(in the rows, 128 means zero)
One turn sends every row of this set to another row. A few are shown first. Where does it send the rows asked after them?
Z_408: [143 175 120 129  94 161 138 133 138 117 128 131 142]
Z_124: [122 147 119 130  87 116 146 103 153 124 125  96 106]
Z_676: [123 146 110 104 173 126 100 126 104 129 137 115 111]
Z_267: [131 135 106 102 179 148 104 136 111 131 137 117 129]
Z_309: [145  93 127 155 170 142 100 126 136 172 148 128 124]
Z_593: [168  99 136 176 118 127 132  93 148 150 129 122 116]
Z_133: [109 116 145 137 143 130 162 121 109 133 143  98 157]
Z_557: [147 128 137 115 175 137 157 139 107 137 140 148 125]
Z_220: [166 110 123 179 152 121 135 108 150 132 142  91 112]
Z_848: [152 135 130 144 110 143 111  65 155 155 135 108 111]
Z_886: [141 150 102  84 122 154 100 132 130 152 122 132 146]
Z_74: [102 117 136 141 135  98 137  86 129 118 116 152 142]
Z_307: [152 108 110 163 103 129 127  79 150 128 134  87 115]
Z_94: [116 129 112 126 134 110  94 113 170 139  95 138 162]
Z_758: [127 123 133 121 143 143 113 144 148 153 122  85 174]
Z_867: [124  99 147 133 108 119 143  87 128 122 125 136  91]
Z_794: [132 110 107 132 150 102 169 138 108 107 134 145 121]
Z_849: [164 137 145 161 154 134 122  95 167 154 140 113 107]
Z_748: [131 112  93 136 152  78 154 133 124 116 132 148 118]
Z_159: [130 125  69 106  97 124 110 129 132 119 114 128 138]
Z_705: [134 126 116 136 111 138 120 109 118  74 113 139 111]
Z_119: [142 117 104 120  97 109 164 133 132 125 116 158 138]
Z_238: [134 107  78 100 111 113  92 128 129 126 111 122 132]
Z_429: [148 144 118 144 137 143 115  86 166 133 144  78 110]
Z_654: [143  87 108 148 167 151 112 133 135  96 139 146 127]
Z_618: [133  69 136 144 144 138 150 114 122 136 154 105 112]
Z_716: [128 165  81 145 148 147 100 126 142 109 133 144 137]
Z_581: [144 138 121  81 117 149 108 133 117 161 127 114 139]
Z_76: [154  99 144 125 111 162 159 137 129 105 134 139 138]
Z_67: [156 140 118 137 156 170 132 152 152 139 157 142 156]
Z_531: [134 171 110 140 117 114  98 109 171 154 114 123 113]
Z_948: [118 110 150 143 168 128  92 114 112 144 111 126 151]
Z_329: [142 148 102 150 150 136 108 143 163 171 149  94 130]
Z_411: [112 134 116 130 109 107 160 120 166 126 125 100 170]
Z_856: [139 142 140 109 161 117 166 139 113 149 151 137 125]
Z_473: [150 109 102 115  95 110 155 142 146 149 123 149 145]

Z_159 goes to Z_119
Z_329 goes to Z_531
Now find these:
Z_473 goes to Z_748
Z_429 goes to Z_848
Z_654 goes to Z_67
Z_74 goes to Z_133

One turn sends every row of this set to another row. A few are shown first. Where does it send the rows asked after them?
Z_782: [131 179  97 134 144 131 112  88 118  98 105 107 161 110 153 105 137  97
 115 133 140 143 131 100  78 137 162 144 118 113 143 147  86 137 147  67
 121 106 130 158 117  91 161  59 100 121 153 152  90 130 117 123 112]
Z_910: [145 107 161  80 122 160 148  89 128 167 146 118 148 126 112  98 156 157
 160 130 186  99 100 123 166 152 129 117 135 124 131 159 128 114 191 143
 153 118 107 110 117 129 159 155 103 131 120 154 110 135 114  71  88]
Z_244: [132 175 100 133 149 136 104  77 123 111 109 108 171 103 154 103 143  94
 113 142 150 144 130 103  85 149 158 139 124 122 137 148  95 126 144  71
 119 103 132 161 103  86 163  74 105 117 157 148  90 132 116 115 102]
Z_836: [134 113 162  81 120 163 164 100 122 132 131  94 123 131 118 116 128 157
 139  98 184  85  99 121 166 137 128 142 118 112 122 144 124 141 177 131
 166 116 100 103 139 129 144 167 116 144 101 174  90 143 116  76 120]
Z_777: [129 161 116 136 143 130 117 100 141 109 106 106 163 118 144 106 122  88
 124 131 146 133 146 103  64 127 173 147 134 123 156 139  77 111 144  84
 107 106 140 140 122  85 153  75 102 124 142 156  90 111 116 143 126]
Z_461: [ 88 108 136 119  94 168 137 118 120 122 149  88 159 143 150 117 181 114
 112  94 122 104 111  97 183 123 128  90 132 154 129 148 117 125 182 101
 144 105 136  67 178 138 131 139 132 162 126 117  88 160 136 114  89]
Z_282: [131 123 135  89  85 161 155  92 123 140 156 119 146 149 114 102 177 146
 133  94 161  84 111 103 147 133 147 124 132 120 137 160 110 144 199 131
 161  99  98  92 130 148 137 142  99 171  98 163 113 121 114  95  98]
Z_146: [115 122 197 105 119 160 144  94 133 157 141 129 165 136 148 132 185 124
 135 131 146 118  97 109 199 127 137 169 115 154 127 155 149  83 197 106
 109 113 144 101 134  91 129 172  96 112 113 127 101 158 121 115  66]
Z_514: [128 177  99 130 144 129 119  84 115 102  87  96 166 110 155 108 138  98
 103 135 144 148 133 102  89 139 151 146 114 113 148 152  81 129 144  76
 132 102 141 155 113  89 164  75  97 120 162 145  89 129 123 121 107]
Z_291: [138 166 117 127 160 132 113 100 133 106  93 101 156 117 140 116 105  98
 127 122 163 130 136 115  72 133 166 150 120 113 161 133  82 102 136  81
 111 120 139 137 123  87 156  88  97 109 144 156  91 126 126 127 127]
Z_607: [118 125 148 106 126 169 135 137  92 109 134  89 156 146 144 124 157 137
 123  93 148 114  96 104 184 132 129  87 126 148 142 142 124  94 182  95
 149 118 148  72 176 148 139 149 106 123 151 110  82 187 142  75  59]
Z_825: [136 176 113 122 144 129 116  88 140 112  83 105 167 115 141 111 125  90
 118 125 153 136 144 102  80 133 161 144 129 121 164 150  73  97 144  79
 124 101 142 138 113  83 159  93  83 120 163 143  90 111 127 135 116]
Z_363: [146 136 147  68 100 163 155 115 108 117 131 109 151 138 119 109 145 162
 140  88 174  90  99  94 146 139 137 140 122 121 137 174 100 127 205 127
 174 111 117 101 133 138 156 173  70 139 139 156 100 145 118  61  79]
Z_974: [115 137 188 119 119 167 124 121 119 118 167 126 147 150 139 136 170 143
 124  89 143 103  95 106 162 121 166 174 112 150 130 131 165  97 197  83
  91 116 127  95 135 109 110 164 106 117  84 154  89 165 115 112  69]
Z_300: [109 107 153 135 115 178 105 154 110 118 180  93 159 136 143 119 165 140
 142  96 126 104  94 100 153 141 145  96 135 161 120 137 141 119 190  93
 121 125 134  79 167 147 146 131 122 136 125 119  85 176 127  86  65]
Z_338: [106  98 165 125 132 172 140 137 115 126 137  75 143 137 153 126 145 131
 132 113 144 105  92 111 185 129 118 105 116 149 117 127 131 133 168 108
 137 131 139  74 187 128 141 141 144 139 128 121  75 183 135  89  99]
Z_147: [107 104 152 113 127 171 118 107 125 148 156  92 165 128 147 116 176 125
 135 123 138 110 102 121 205 142 122  72 140 152 131 136 144  95 174 108
 132 115 136  83 156 141 143 139 137 127 137 112  91 167 134  92  71]
Z_818: [119 125 191 119 123 166 162 109 115 136 143 117 133 163 144 139 161 134
 125 109 153 105  94 118 188 113 155 176  92 144 148 132 148 105 184 104
 107 130 140  85 165  99 104 150 111 120  77 152  90 164 124 116  93]
Z_556: [124 113 158  89 103 170 125 121 132 135 178 111 146 124 119 103 143 160
 156  92 168  80  99 105 122 148 145 136 141 126 108 147 133 140 201 120
 139 111  92 117 110 135 151 167 107 147 105 169 101 143 104  67  82]
Z_47: [128 166 107 130 160 131 113  80 127 117  96  99 163 101 152 107 134  94
 115 148 149 146 126 115  95 148 155 140 120 116 137 140  98 130 139  78
 117 108 137 163 120  80 160  62 115 115 152 150  86 127 119 116 114]
Z_619: [114 125 188 117  97 159 161 105 120 137 145 131 157 159 147 128 197 123
 133 117 137 111 100  96 177 106 153 179 107 153 147 159 130 110 204 105
 111 114 145  83 156 103 111 143  93 134  89 132 105 143 124 135  82]
Z_798: [118 145 189 100 113 167 142 110 110 117 134 119 158 146 139 141 165 132
 122  88 147 104 102  98 188 112 153 183 108 149 133 159 141  81 199  87
 120 112 149  91 140 100 122 188  83 111 114 137  87 169 131 109  64]
Z_806: [134 178 107 131 162 130 117  85 114 108  88  98 158 109 152 113 119 101
 109 142 158 148 125 116  93 140 154 148 112 109 144 142  88 124 134  74
 129 114 138 164 123  86 164  73 108 111 159 154  84 137 122 111 114]
Z_69: [134 158 124 125 154 127 122  87 154 124  84 100 166 103 145 114 118  90
 129 149 155 136 143 112  85 139 157 147 126 119 150 142  83 105 129  94
 112 110 133 149 118  75 154  85 104 115 152 150  92 114 114 139 128]
Z_629: [138 168 115 128 153 134  97  91 143 118 104 113 170 107 137 109 116  97
 133 129 155 135 142 112  72 141 170 139 135 119 149 142  87  91 141  73
 105 107 134 144 104  85 154  93  93 112 154 153  93 124 116 127 108]

Z_629 goes to Z_291
Z_798 goes to Z_974
Now find these:
Z_910 goes to Z_363
Z_338 goes to Z_461

One turn sends every row of this set to another row. A few are shown first. Where does it send the rows asked after them?
Z_178: [124 115 112 127 128  72 122  95 104  87 159 111 131]
Z_887: [173 133  53  83 115 126  98 111 113 119 142 151 122]
Z_624: [145 117  37 121  88 136 121  79 126  67 144  94 105]
Z_480: [111 115  72 116  74 170  85  82  99 114 132 123 141]
Z_669: [152 120  43  91 149 131 136 106  96  89 159 121 148]
Z_257: [185 125  62 126  96 155 103  73 135 134 167 127 122]
Z_326: [130 122 107  88  99  97 128  55 121 122 121  94 118]
Z_776: [133 117  94 163 120 151 135 104 118 104 158 119 170]
Z_943: [122 137 102 151  93 135 117  85 105 140 123 124 167]
Z_7: [173 114  59 126 128 108 137  72  89 115 148  88 168]
Z_852: [151 121  61  93  75 140 112  64 142  93 145 100  86]
Z_554: [131 120 111  88 107 102 131  63 128 114 113  94 119]
Z_170: [190 128  64 114  94 103  98  77 105 142 135 120 144]
Z_689: [136 110  97 119  82 169 106 118 110  88 182 123 158]
Z_749: [114 141  81 103 142 110 121  97  90 100 141 113 177]
Z_195: [147 132  58 137 139 128  87 120 125  93 157 151 136]
Z_551: [149 134  84  93  96 135 136  55 104 144 151  91 162]
Z_276: [130 104 117 124 133  76 113  97 106  90 160 110 126]
Z_144: [130 108  78 114 103 183 117 109 122 100 180 134 148]
Z_623: [142 123 125 152 113 146 145 110 116 111 158 130 155]
Z_546: [144 114  65 136  97 114 103 101 112  67 189 112  99]
Z_552: [119 131  87 104  74 164  98  87 108 139 142 136 140]
Z_357: [140 108  86  78 110 127 141  65 135 113 114 108 101]
Z_283: [147 114  73 142  91  83 107 103  95  74 181 108 124]
Z_829: [148 130  61 101  70 140 121  65 132  90 139  95  89]
Z_246: [138 103 123 100 113  71 124  92 105 120 149 122 124]
Z_391: [147 115  68 134 105 114 108 105 119  60 187 114 102]
Z_65: [119 131 102 149 107 148 128  74 104 135 111 133 135]

Z_887 goes to Z_669
Z_943 goes to Z_552
Z_326 goes to Z_852
Now find these:
Z_480 goes to Z_689
Z_829 goes to Z_546
Z_195 goes to Z_749
Z_246 goes to Z_357

